128 stands for zero in the data rows.
Here are some numbered points:
[153 126  78 193 124 140 198 108] 0
[ 91 168 140 137  87 130 224 123] 1
[202 160 102  91 159 173 180  93] 2
[181  78  87 187 189  77  71 125] 3
[147 161  30 145 106 138 111 162] 4
[ 64 133 115 125 116  79 199 114] 5
[129 129 166 118 155 154 148  74] 6
[ 65 165 157 116 140 139 182 172] 7
[152 143 158 147 133  86  61 194] 8
[187 182  71 123 132 100 108 144] 9
[ 59  99 135 156 107  81  90 162] 10
[129 150 115  63  85 146  36 112] 11
[131 137  78 116 128  63 118 173] 12
[126 129 132 130 135 139 100 154] 13
[ 75 184 195  86 149 124 146 136] 14
[125  41 141 221  74 123 151  89] 15
[ 85  50 168 116  64  95  76 103] 16
[116 142 132  91 140 146 112  98] 17
[ 88 142 178 133 153 169 196 186] 18
[111  72 161 108 109 100 167 135] 19
[169 149  46 156 162 218 142 156] 20
[155 151  77  91 143 194 106  75] 21
[184  12  98 186 100 125 147  57] 22
[131 215  65 103 161 163 117 215] 23
[ 80 117 110 106 127  76 118 169] 24
Which point above is nearest to each new point? Its number follows each.
[122 147 148  98 144 155 127 188] --> 13
[ 82 121  97 112 118  84 104 171] --> 24
[111 144 131 101 143 159 123 103] --> 17
[116  93 246  93 152 193 209  15] --> 6
[160 206 129 100 138 146 142 190] --> 23
[151 140 172 159 137  94  79 179] --> 8
[123 113  49 135  69 131 139 147] --> 4
[175 106  22 174  72 106 100 165] --> 4
[121  91 184 155 176  68 117  61] --> 6
[133  72 106 169 121  29 111  74] --> 3
[109  68 186 152 137 112 194 113] --> 19
[ 35 118 151 142 149  87 160 113] --> 5
[140 104  82 184 120 160 116  81] --> 0
[129  93 251  87 162 205 205  24] --> 6
[160 134 168 132 121 139 136 152] --> 13
[165 128  79 193 121 148 173 110] --> 0
[149 120 157  97 186 115 172 108] --> 6
[129 219  65 105 159 164 112 211] --> 23
[225 104  81 181 163  84 131 126] --> 3
[ 99 167 145  78  89 154 114 108] --> 17
[133 115  66 155 116 197 106  34] --> 21
[ 61 106 146 153 106  85  90 167] --> 10
[156 126 162 129 126 136 145 156] --> 13
[ 64  96 127 154 108  75  91 160] --> 10
[126 137  73 206 124 187 166 114] --> 0
[104  73 154 111 113 103 165 132] --> 19
[ 82 159  45 132  86 134 136 109] --> 4
[119  98 240  93 149 197 199  24] --> 6
[ 75 130 121  94 123  82 111 173] --> 24
[158 128  82 193 124 153 190 107] --> 0
[124 114  98 164 106 141  89 106] --> 13
